Each path below is one point turned by a fixed rotation once a step. After each direction that follows a path, write how fast that rotation turns it, in degrees per step (0 if it stays still).
Each turn is a multiple of 5 degrees from 10 to 175, or 0.
Each row of a path follows its step; steps can be skipped.
Path 1:
step 1: [ 0.91 -1.02  0.03  0.94 -0.41 -1.06 -0.06 -0.85  1.21 -0.48  1.22  2.26
 -2.63  0.57 -1.23 -0.86 -0.07  1.74  0.09  1.32 -0.36 -0.27 -0.13 -2.51
  0.03  0.82  0.69  1.34 -1.73 -1.30  0.08 -0.89  1.72  0.11  1.06 -0.38
  0.07 -0.04  0.47  1.40 -0.35  1.13 -0.16 -0.75  0.17  2.68  1.00  1.18
 -2.74 -1.64 -0.90 -1.06 -1.12  0.21 -0.12 -0.41 -0.76  0.52 -0.19 -0.97
 -0.34 -0.98  0.97 -2.58 -1.21]
step 2: [-1.26 -0.44  0.15 -0.35 -1.30 -1.45 -1.68 -1.04  1.74 -0.68  0.36  0.59
 -1.55 -0.80 -0.75  0.42  1.14  2.08  0.15  1.68 -0.93 -1.85  1.01 -0.80
  0.65  1.19  0.38 -0.03 -2.07 -0.62 -0.38  1.95  0.92  1.17  0.80  2.99
  0.79 -0.81  0.14 -0.67 -1.17  2.11 -1.12  0.28  0.98 -0.82 -2.96  1.27
  0.87  0.48 -0.97 -0.68 -1.42 -1.37 -0.70  0.70 -0.33  0.12 -0.21 -0.68
  1.35 -0.71 -0.63  0.63  0.18]
step 19: [-1.19 -0.95  0.10 -0.74 -1.70  0.60 -0.06 -1.64  1.07  1.24  0.00  1.58
 -1.62  2.31  1.40 -0.67 -0.03  0.46  1.32  0.17  0.12 -0.97 -1.10  0.11
 -0.90 -0.03 -0.29 -0.86 -1.97 -0.77 -0.84  0.03  2.49  1.71  0.25  0.76
  1.70  0.04  1.13  0.28  0.01  0.48  1.09 -0.59 -1.76  0.91 -0.04  1.38
 -0.56 -0.94 -2.35 -1.42  0.56 -0.09 -1.25 -2.19  0.65  1.07  1.19 -1.55
 -0.61  0.41  1.83 -1.33  0.40]
step 20: [ 0.39 -1.56  0.71 -0.17 -2.18 -1.93 -0.93  0.55  1.24 -0.71  1.34  0.05
 -0.58 -0.39  0.76 -0.49  0.48  1.84  0.33  2.08 -0.32  0.23  2.07 -1.01
  0.69  1.25 -0.72  1.66 -2.28 -1.30  0.88 -0.65  0.77  0.27  0.08  0.47
  0.27 -0.13  1.36 -0.19 -1.12  0.61 -1.94 -0.19  1.11  2.88 -0.54 -0.10
 -1.70 -0.13 -1.95 -1.94 -1.20 -0.10 -0.44 -0.13  0.93  0.59 -0.17 -0.32
  1.91 -0.47  0.57 -1.04 -2.33]
step 21: [-0.46 -0.29 -0.04 -0.72 -1.27 -1.79 -2.00  0.71  1.36 -0.20 -0.48  1.92
 -1.84 -0.22  0.90 -0.61  1.75  2.37  0.12  1.82 -1.34 -1.46 -0.66 -1.32
 -0.43 -0.28 -0.47  1.05 -1.81 -0.18 -1.28  2.04  1.41  1.02  2.16  1.80
  1.10 -0.46 -1.01 -0.36  0.13  0.13  0.49  0.65  1.09 -1.98 -1.19  0.16
 -0.68  1.54  0.34  0.31  1.06  0.66  0.29  0.14  1.05  0.03 -0.99 -0.37
  1.07 -2.25  1.02  0.10  1.06]
step 24: [-1.74 -0.93  1.13 -0.39 -1.36  0.02 -1.51 -1.50  0.89  0.65  1.02  1.25
 -0.69  0.64  0.23 -0.53  2.56  1.89 -0.05  2.03 -1.24 -0.27 -1.44 -2.33
  0.35 -0.29  0.60  1.36 -1.25 -1.07  0.16 -0.03  0.53  2.40 -0.30  0.88
  0.99  0.76 -1.83 -1.39  0.20  0.91 -1.30  0.68  1.20  1.33 -0.10  0.15
 -1.66  1.58 -0.09  0.69 -0.45  1.66 -0.38 -0.69  0.52  0.98 -1.26  0.70
  0.58  0.49  1.61 -1.19 -0.53]
step 26: [ 1.89 -0.10 -0.66  0.39 -1.86  0.58  0.12  1.38  0.09 -0.16 -1.53  1.89
 -1.22  2.15  1.54  0.00  0.91  2.17 -0.17  0.17 -1.22 -1.10 -0.43 -0.65
  1.12  1.19 -2.54  0.64 -1.62  1.87  0.81 -0.96  1.07  2.11 -0.99  0.93
  1.85  0.09 -0.44  1.55 -0.90 -1.16  0.14 -0.09 -0.57  0.06 -1.26  1.84
 -2.25 -0.59 -0.15 -1.20 -1.04 -0.58  0.23 -0.63  0.14  0.09 -0.19  0.41
 -0.78  0.07  1.96 -0.77 -0.23]
step 27: [-1.22 -0.83  2.50 -1.36 -1.50  1.12 -1.54 -1.03  0.48 -1.20 -0.89 -0.25
 -0.18  0.37  0.36  0.25  1.31  1.78  2.56  0.48  0.03 -1.23 -1.19 -0.78
  0.03 -0.51  0.62 -0.27 -1.94 -1.09  0.05 -0.63  1.13  1.17  0.61  0.61
 -0.49 -0.12 -0.10  0.65 -2.06  2.09 -2.32  1.79  0.33  1.61 -0.17  0.28
 -1.19 -1.20 -0.96  0.42 -0.48 -0.54 -0.80 -0.04  1.24 -0.37 -0.95  0.14
 -0.20 -1.28  3.21 -1.01  0.08]
step 30: [-0.99 -1.47  0.41 -0.02 -3.10  0.76 -0.14  1.18  0.36  0.39 -0.46  0.50
 -1.07  1.57 -1.96  1.34  0.89  1.10  0.99 -0.10  0.34 -1.32  0.58 -0.40
  1.30  0.40 -0.34  1.46 -1.72 -1.50 -0.69  0.10  0.13  1.29  0.32  1.93
  0.21  0.93 -0.68  0.02 -2.44 -1.63 -1.12  2.05  0.80 -0.14 -1.27  1.79
 -0.73 -1.14 -0.18 -0.69 -0.28 -1.16 -1.51  0.32  1.50 -0.45 -0.58 -0.59
 -0.53 -1.51  2.11  0.32  1.63]
Speeds:
[-0.11  0.08  0.11 -0.56  0.13 -0.03 -0.04 -0.05 -0.09 -0.31 -0.07  0.10
 -0.28 -0.22  0.18  0.54 -0.05  0.34  0.32  0.30  0.52 -0.27 -0.36  0.44
 -0.22 -0.32  0.27 -0.51  0.10  0.43 -0.18  0.06  0.43 -0.33  0.00 -0.44
  0.28 -0.49  0.32 -0.01 -0.01  0.62  0.23  0.39 -0.05 -0.29 -0.39 -0.31
  0.25 -0.14 -0.44  0.36  0.28 -0.11  0.27  0.20  0.13  0.08  0.35 -0.01
  0.57 -0.08  0.11  0.03  0.01] -> 175
[-0.05 -0.65 -0.08  0.23  0.53  0.05  0.13 -0.11 -0.27 -0.29  0.11  0.50
 -0.28  0.31 -0.40  0.05 -0.17  0.09  0.45  0.16 -0.19  0.36 -0.36  0.47
  0.13 -0.28 -0.23 -0.22 -0.29 -0.20  0.04  0.30  0.01 -0.06  0.55 -0.27
 -0.01 -0.26 -0.06 -0.52  0.66 -0.29 -0.02 -0.15  0.00  0.22  0.28  0.10
  0.07 -0.32  0.12  0.28  0.21  0.41 -0.86 -0.07 -0.09 -0.40  0.07 -0.07
 -0.12 -0.26  0.07 -0.03  0.06] -> 120
[ 0.05  0.12 -0.07  0.60 -0.12  0.17 -0.12  0.21 -0.48  0.04 -0.29 -0.16
  0.28  0.08  0.08  0.13 -0.08  0.23  0.54  0.22  0.02  0.15 -0.19  0.03
  0.15 -0.27  0.41  0.72  0.32  0.19 -0.61  0.05 -0.13  0.32  0.33  0.32
  0.72 -0.05  0.33 -0.18  0.18  0.07  0.15 -0.06  0.03 -0.34 -0.42  0.06
  0.12  0.07  0.44 -0.37 -0.05 -0.26  0.04 -0.49  0.32  0.06  0.26 -0.67
 -0.21 -0.18 -0.41  0.03  0.16] -> 155
[ 0.63  0.23 -0.52 -0.10 -0.16 -0.29 -0.34 -0.02  0.07  0.45 -0.07  0.16
 -0.25  0.12 -0.38  0.19 -0.12 -0.28  0.12  0.00 -0.40  0.57  0.03  0.16
 -0.42 -0.21 -0.54 -0.27  0.55  0.17 -0.28 -0.32  0.28  0.05 -0.03 -0.52
  0.37  0.14  0.62  0.09 -0.24 -0.14 -0.02 -0.39 -0.07  0.41 -0.08 -0.03
 -0.28 -0.41  0.09 -0.20 -0.60 -0.32 -0.11 -0.15 -0.03  0.00 -0.06  0.23
  0.40  0.17  0.06 -0.16  0.03] -> 115
[ 0.03 -0.40 -0.06  0.04 -0.70  0.37  0.10  0.30 -0.14  0.58  0.40  0.21
 -0.05 -0.46 -0.10  0.09 -0.40  0.13 -0.18  1.19 -0.04 -0.06  0.38  0.37
  0.02  0.20 -0.40 -0.06 -0.01  0.18 -0.13 -0.19 -0.01 -0.19  0.03  0.46
 -0.17  0.12 -0.25 -0.30 -0.02 -0.32  0.07 -0.06  0.23 -0.07 -0.25  0.04
 -0.02 -0.01  0.23 -0.20  0.34  0.19  0.24  0.16 -0.07 -0.15  0.18  0.29
  0.44 -0.14 -0.09  0.53  0.22] -> 80
[-0.14  0.60 -0.29  0.14 -0.34  0.04 -0.19 -0.12  0.05  0.03  0.38 -0.11
 -0.18  0.37 -0.29 -0.58  0.20 -0.10  0.41 -0.21  0.29  0.08 -0.03 -0.51
 -0.07 -0.04 -0.15  0.13 -0.07  0.13 -0.22 -0.49  0.32 -0.40  0.11  0.42
 -0.30 -0.46 -0.21 -0.43 -0.01  0.17  0.01  0.31  0.21 -0.16  0.37  0.26
  0.28 -0.56  0.62  0.31  0.34 -0.07  0.03  0.15 -0.01 -0.07  0.12 -0.28
  0.44  0.52  0.34 -0.24  0.24] -> 125
[ 0.34 -0.42  0.16  0.65 -0.20 -0.07 -0.36 -0.08 -0.36  0.28 -0.48  0.15
  0.25  0.05  0.72 -0.45 -0.22  0.41  0.04 -0.20  0.11  0.25 -0.36 -0.05
 -0.30  0.35  0.05 -0.41 -0.39 -0.22  0.55 -0.10  0.05 -0.02  0.28 -0.01
 -0.36 -0.02  0.54 -0.01 -0.04  0.26  0.07  0.05 -0.44 -0.29 -0.04 -0.01
 -0.22 -0.31  0.04 -0.36  0.21  0.08  0.32  0.22  0.08 -0.37 -0.46  0.02
  0.46  0.04 -0.29 -0.23  0.05] -> 55
[-0.03 -0.50 -0.16 -0.32 -0.02 -0.51 -0.22  0.19 -0.11  0.04  0.50 -0.40
  0.16  0.24  0.10 -0.27  0.11  0.54 -0.22  0.00  0.24 -0.43 -0.03  0.04
 -0.28  0.25  0.30 -0.27  0.62  0.03  0.14  0.23 -0.15  0.17  0.05 -0.01
  0.06  0.43  0.55  0.23  0.54  0.10 -0.60 -0.29  0.25  0.14  0.02  0.36
  0.10  0.02  0.81  0.26  0.01  0.15  0.06  0.24 -0.27  0.26  0.40 -0.10
  0.08 -0.29  0.34 -0.18 -0.02] -> 95
Path 2:
step 1: [ 2.78  0.75 -0.26  0.43  0.39 -0.11 -0.04  0.08 -1.79  0.02 -1.44 -0.95
  0.17 -1.20  0.95 -1.18  0.76 -0.14 -2.18 -1.06 -0.29 -1.60  0.40  1.03
  0.21 -0.61 -1.80 -1.43 -0.01  0.33  1.70 -0.68 -1.57  0.65 -1.11 -1.87
 -0.82 -0.42  2.78  1.07  0.72 -0.98  0.78 -1.15  0.03  1.61 -0.49 -0.61
 -0.84 -1.21 -0.47 -0.29  2.34  1.08 -0.17 -0.89  0.97  1.72 -1.19  0.55
 -2.73 -1.03 -0.29  0.74 -0.17]
step 2: [ 1.24  0.25  1.04  0.13 -1.36  0.42 -1.13 -0.14  0.42  0.03  0.72  0.64
 -0.12 -2.07 -1.97 -1.28  0.48  1.09 -0.02  0.34 -0.10 -1.30 -0.43  1.85
 -0.87 -2.29 -0.89  0.85 -0.41  0.07 -0.67  1.02 -1.69 -1.21 -1.02 -1.61
 -2.62 -0.04  0.43 -0.56  0.82 -1.24  0.29 -0.02 -2.08  1.73  1.23  0.28
 -0.75 -2.27  0.15  0.19 -0.37 -0.58  0.55 -0.99  2.04  0.14  1.00  1.65
 -1.61 -1.27 -0.99  2.25 -0.31]
step 3: [ 0.56  0.84  0.92 -0.92  0.02 -0.99 -0.51  0.36 -0.80 -1.65  0.50  1.17
 -0.49 -1.19 -0.64  1.30  3.60 -0.17 -0.82  0.25  0.16  0.79  0.19  0.26
 -0.56 -1.06  0.41  0.08  1.15  0.38 -2.78  0.81 -0.03 -4.43  1.36  0.05
 -1.28  0.09  1.32 -0.02  1.94  0.21  0.03  0.60 -0.42  0.33  1.05  0.56
 -1.69 -0.72 -0.07 -0.31 -1.76  0.89  0.46  0.74  0.43 -1.00  1.10 -0.32
 -1.99  0.49  0.13  0.70  1.48]
step 11: [-0.38  0.66  0.26 -0.74 -2.21  0.30  0.06 -1.14  0.05 -0.57  1.84 -1.51
 -1.03 -1.39 -1.93 -1.00  1.07  0.57  1.93  0.54 -0.54  0.81  0.72 -1.55
 -0.70  0.71  0.61 -0.63  0.69  1.19 -1.44  1.49 -0.34  0.25 -1.78  0.06
  2.25 -2.16 -0.93 -0.11  0.15 -2.93 -0.41  0.03 -2.40 -1.66 -1.22  1.99
  0.70 -0.16  0.89 -0.79 -0.79 -0.28  0.98  1.57  1.27  0.14 -0.69  1.26
  0.30  0.05  1.23 -0.07 -0.46]
step 17: [-0.86  1.35  1.25 -0.95  0.48 -2.12  0.73  0.07 -2.78 -0.09  0.63 -0.71
  2.20  0.66  0.88  2.23  2.03  0.74 -0.48 -0.86 -1.10  0.01 -0.82 -0.13
 -2.90 -0.68  1.29 -2.43 -0.59  0.14  0.28 -0.90 -0.53 -1.40 -1.02 -0.96
 -0.35 -0.53  0.03  0.11 -1.03 -0.21  0.05 -1.49  0.70  1.69  0.82 -0.39
 -0.70 -1.48  1.10 -0.82  0.41  1.46  0.47  0.78 -0.63  0.14 -0.12  2.52
 -1.67 -0.80  0.05 -0.18  0.40]
step 23: [-0.35  0.41 -1.15  0.51  0.31  0.02 -1.10 -0.37 -0.11 -0.82 -0.83 -1.61
  0.60  1.21  0.49 -0.05  0.35 -1.46 -1.52  0.55  1.16 -0.71  2.24  0.32
  0.93  0.27  0.22 -1.19 -0.98 -0.43  0.00 -0.14 -1.19  0.54 -0.72 -2.26
 -0.45 -1.85 -2.39  0.80  0.28  1.33 -0.06  0.18 -2.98 -1.31 -0.03  1.02
 -0.61 -2.01 -0.93  0.65 -2.73  0.09  1.26 -0.04  2.12  0.48 -1.45  0.25
  0.51  0.53  2.94 -1.00 -0.01]
step 28: [ 3.34  2.37  1.12 -0.09 -1.07  1.01 -2.49 -0.22 -1.23 -0.87  0.44 -1.67
  1.48 -0.78  0.92 -1.31  0.44 -0.20  1.12 -0.84  1.48 -0.37  0.23 -0.82
 -0.14 -1.15  0.90  0.75 -0.91  0.67 -1.42 -0.30  1.41 -0.42 -0.99 -0.89
  0.90 -2.86  0.70 -2.27 -0.56 -0.80 -0.43  1.04 -0.78 -0.16 -0.31 -1.15
  0.05 -0.09 -0.04 -0.79 -0.54  1.18  0.18 -0.12  2.36  0.41 -1.89  0.24
  0.09 -1.27 -0.50  0.52  1.33]
step 30: [ 1.57 -0.71 -1.98 -0.04  0.24 -1.02 -1.75  1.81  1.20 -1.34  0.75 -1.12
 -0.78  1.36 -0.46  1.41 -0.24 -0.79  1.50  0.04  1.00 -1.16  1.85 -0.37
 -2.02 -2.21  1.16 -2.61 -0.83 -0.59 -0.22  0.11 -0.99 -1.41  1.32 -0.06
  0.82  2.90 -0.51  0.99  1.47 -1.34 -0.78  0.04 -0.88  1.17 -0.03  1.12
 -0.36 -0.46  1.59  0.35 -0.05  0.56  0.31  1.88  0.89 -0.20 -1.57 -0.11
 -0.32  0.51  1.07  0.60 -0.32]
step 38: [-0.97 -0.77  0.23  0.69 -2.28 -1.45  0.41 -0.02  0.40 -0.51 -1.10  0.28
 -0.20  1.35 -0.85  0.05  1.15 -1.85 -1.63 -1.43 -2.18 -0.53 -1.42  0.06
 -0.91  0.43  0.61 -1.52  0.30  1.49 -0.98  0.19  1.19  1.42 -0.20  0.38
 -0.20  0.09  0.06  1.44  1.76 -1.77  0.11  0.51  0.58 -2.49 -1.14  1.89
 -1.90 -1.85 -0.56 -0.97  1.58 -0.94 -1.49  0.26  1.53 -0.40  0.26 -0.32
  0.05  2.05  1.42 -0.67 -0.63]
Speeds:
[-0.38 -0.06 -0.19 -0.06  0.03  0.34 -0.29  0.44  0.27  0.34 -0.48 -0.23
 -0.24  0.05 -0.22 -0.18  0.03  0.00 -0.30  0.05 -0.19  0.10  0.45 -0.02
  0.04  0.40  0.05 -0.15  0.50  0.25  0.16 -0.20 -0.57 -0.39  0.12  0.71
  0.08 -0.20  0.08 -0.41  0.71 -0.15 -0.22  0.20  0.02 -0.40  0.23  0.25
 -0.12 -0.20  0.19 -0.08  0.11  0.14  0.11 -0.01 -0.24 -0.13 -0.87 -0.20
 -0.11  0.12  0.30 -0.33 -0.37] -> 95
[-0.14  0.00  0.05  0.05 -0.14 -0.29  0.26 -0.31 -0.12  0.21 -0.08 -0.02
 -0.43  0.20 -0.28  0.29 -0.14 -0.03  0.48 -0.35  0.04  0.28  0.35  0.03
 -0.18 -0.17  0.30 -0.06 -0.26  0.36  0.40 -0.63  0.05  0.04  0.26  0.06
 -0.25 -0.43 -0.30  0.07 -0.10 -0.05  0.28  0.38  0.33  0.77  0.08 -0.18
 -0.23  0.20 -0.03 -0.41  0.48 -0.18  0.15 -0.83  0.02  0.57 -0.36 -0.16
 -0.33 -0.01 -0.29 -0.17  0.14] -> 90
[ 0.18 -0.10  0.28 -0.09 -0.08  0.07  0.26 -0.02  0.08 -0.24  0.64  0.04
 -0.25 -0.20  0.19  0.20 -0.06  0.03  0.21 -0.13  0.51 -0.28 -0.13  0.58
  0.16  0.02 -0.21 -0.55  0.03 -0.14 -0.02 -0.14 -0.04 -0.08 -0.25  0.77
 -0.14 -0.25  0.66 -0.12  0.05 -0.64  0.01  0.15 -0.25 -0.27 -0.35 -0.25
 -0.29 -0.10  0.24 -0.38  0.27  0.29 -0.28 -0.01  0.88 -0.07  0.05  0.01
 -0.02  0.36 -0.28  0.08 -0.24] -> 40
[-0.59  0.04  0.38  0.25  0.26 -0.24  0.30  0.26  0.16 -0.25  0.16 -0.22
  0.45 -0.17  0.19  0.01 -0.25  0.22 -0.16  0.28 -0.03 -0.13 -0.05  0.04
 -0.05 -0.12  0.30 -0.01 -0.05  0.31 -0.13 -0.03  0.78  0.08  0.38 -0.30
  0.22 -0.69 -0.01 -0.65  0.49  0.01  0.11 -0.19 -0.58  0.08 -0.01  0.02
 -0.02  0.28 -0.12 -0.31 -0.34  0.20  0.31 -0.16 -0.08 -0.66 -0.12 -0.42
 -0.26  0.16 -0.33  0.06  0.29] -> 60
[-0.08  0.06  0.33  0.14 -0.13  0.22  0.15 -0.35  0.37 -0.24 -0.32  0.41
 -0.25 -0.12  0.17  0.12 -0.25  0.16  0.22  0.32  0.12 -0.26  0.63  0.17
 -0.29 -0.08 -0.15  0.42 -0.26 -0.55  0.30  0.04  0.09  0.14 -0.11 -0.09
  0.01  0.28 -0.64 -0.12 -0.14 -0.44 -0.11 -0.03 -0.39 -0.35  0.49 -0.07
  0.12 -0.20  0.51 -0.04  0.33 -0.05  0.84  0.19  0.34  0.02 -0.28 -0.33
  0.32 -0.32  0.19  0.32  0.13] -> 155
[-0.14  0.39 -0.46  0.19  0.08  0.01 -0.12  0.22  0.45 -0.01  0.33 -0.32
  0.30  0.03 -0.58 -0.42 -0.29  0.41  0.33 -0.14  0.36  0.16  0.36 -0.02
  0.26 -0.38  0.00  0.09 -0.17 -0.10  0.29  0.02 -0.03  0.64 -0.41  0.38
 -0.32  0.30 -0.08 -0.06  0.05  0.21 -0.49  0.53 -0.14  0.48 -0.16  0.27
 -0.16 -0.26  0.03 -0.12 -0.75 -0.25  0.26  0.23  0.16 -0.14 -0.05  0.39
  0.10  0.18 -0.23 -0.08  0.19] -> 155
[-0.13  0.51  0.27  0.11 -0.59  0.59  0.04 -0.40  0.03  0.25  0.34  0.19
  0.09 -0.04 -0.03  0.18  0.31 -0.06  0.28  0.14  0.05  0.18 -0.22  0.05
  0.26  0.31  0.36 -0.14  0.11  0.22  0.29 -0.48 -0.11 -0.37  0.08 -0.22
 -0.22 -0.19 -0.17 -0.10 -0.41  0.23  0.53 -0.13 -0.37 -0.12  0.04 -0.17
 -0.27 -0.77  0.19 -0.11 -0.40  0.03  0.19  0.58 -0.31 -0.08  0.30 -0.01
 -0.04  0.17  0.09 -0.77  0.15] -> 125
